In the rows, 128 means zero.
Rows swapped in pairs by one turn or mirror: which row each one swaps with
The rows were stretched afterwards, more along some directions than others.
zol: [137 138 125 142 108 162 134 142  99 128 109 122 142 145 107 103]
tabuz: [124 107 111 131 127 127 140 125 123 125 102 142 139 142 117 162]
zupu: [131 105 102 167 105  99 154 147 137 139 131 100 114 119 132 132]
sugeg: [130 145 123 104 143 148 115 131 125  84 109 134 154 113  93 117]
losom: [151 130 104 129 106 144 117 118 119 146 107 109 108 135 121 118]
Lek: [120 128 107 122 109 119 102 145 138 142  88 128 116 119 107  99]
Tamo: [117 121 148 126 110 118 115 136 121 130 100 158 151 138 111 153]
Vogur: [133 113 125 135  92 104 124 138 136 147 129 102 168 145 108 132]
Sidin: [119 140 132 134 118 119 153 139  96  99 105 150 141 124 107 119]
gadoz: [142 132 129  92 124 139 117  93 115 118 124 119 132 149 110 151]
sekog: [144 136 135 115 115 122 115 113 129 115 107 121 152 118 102 155]
patok: [129 114 122 138  91 119 126 156 130 120 125 134 161 119 108 134]
Zel: [ 98 125 114 130 128  87 144 129 138 101 129 129  99 130 107 120]
dodi: [145 140 144 112 110 149 138 106  98 118 123 125 148 164  97 135]
bogep: [119 104  94 148 115 100 120 150 159 152  85 110 115 105 121 135]
rade: [136 125 107 123 120 148 128 137 124 101  91 108 131 103 103 120]
Sezev: [130 159 121 107 116 132  91 119 119 116 112 146 137 135  96  98]
mis: [121 129 141 130 126 131 161 135 101 105 137 121 135 147 118 103]
sut: [119 115  99 139 131 134 132 154 135  93 110 120 117  90 119 127]
Dere: [133 119 137 128  90 106 139 144 117 131 132 113 152 136 125 130]
Lukir: [127 155 112 104 131 119 108 106 121 134  95 147 104 124 115 132]
solu: [116 103 133 127 109  90 142 123 130 143 122 122 135 157 116 152]
pozo: [128 117 114 137 132 147 141 140 135 102  79 112 106 110 120 135]
det: [136 146 120  88 125 120 128  98 122 114 129 122 138 141  92 128]
Ves: [133 124  97 155 102 120 134 158 119 115 116 132 146  94 123 132]
neta: [129 132 119 142 105  99 118 151 155 154  91 108 131 118 110 104]
Bug: [121 109 136 105 138 122 147 117 128  94 132 130 120 138 119 169]
falum: [134 114 113 119 130 146 108 143 129 106  82 133 164 109 101 121]
Fura: [116  96 125 136 111 133 131 166 123 100  73 125 139 122 106 115]
neloz: [115 105 133 124 112  95 135 114 138 140  81 127 111 144 110 162]
divuv: [127 131  94 110 105 120 116 115 122 139  86 131  87 127 114 122]
Mig: [124 112 102 102 116 131 111 111 145 129 101 129  85 131 116 158]
zamin: [123 140 103 137 125 103 130 127 150 152 143  95  98 124 120 120]
Biti: [127 123 123 130 119  94 136 110 145 155 135 115 113 151 119 162]
Gosip: [120 126 103 144 118  95 125 119 156 161 142 102  97 125 126 134]
Rur: [140 138 124 138 106 154 125 127 108 126 127 118 143 135 108 112]
lere: [ 99 116 118 116 138 103 131 133 145 120  88 136 111 135 101 123]
gubu: [121 116 100 110 130 101  99 135 167 127  98 102  98 101 116 132]
numit: [129 121 147  98 109 121 114 119 121 142 103 146 141 167 106 139]
Gev: [128 136 116 119 136 123 112 116 135 156 124 122 106 143 135 123]
Zurul: [127 108 111 101 120 127 126  98 138 130 113  95 102 153 114 157]
Lar: [134 116 100 115 139 137 162  96 105 110 113 113 115 136 114 138]
Goda: [127 103 116 108 108 126 120 114 128 152  93 121  90 151 141 161]
Morum: [117 139 142  86 129 114 118  99 130 108 120 135 109 133 102 149]
Teru: [106  95  97 115 150 101 136 127 161 105  99 112 100 104 113 142]
Laf: [146 126  93 140 125 115 127 121 127 153 122 118 157 118 123 137]

Sidin pairs with Lukir
Ves pairs with divuv
Dere pairs with Goda
Gev pairs with mis

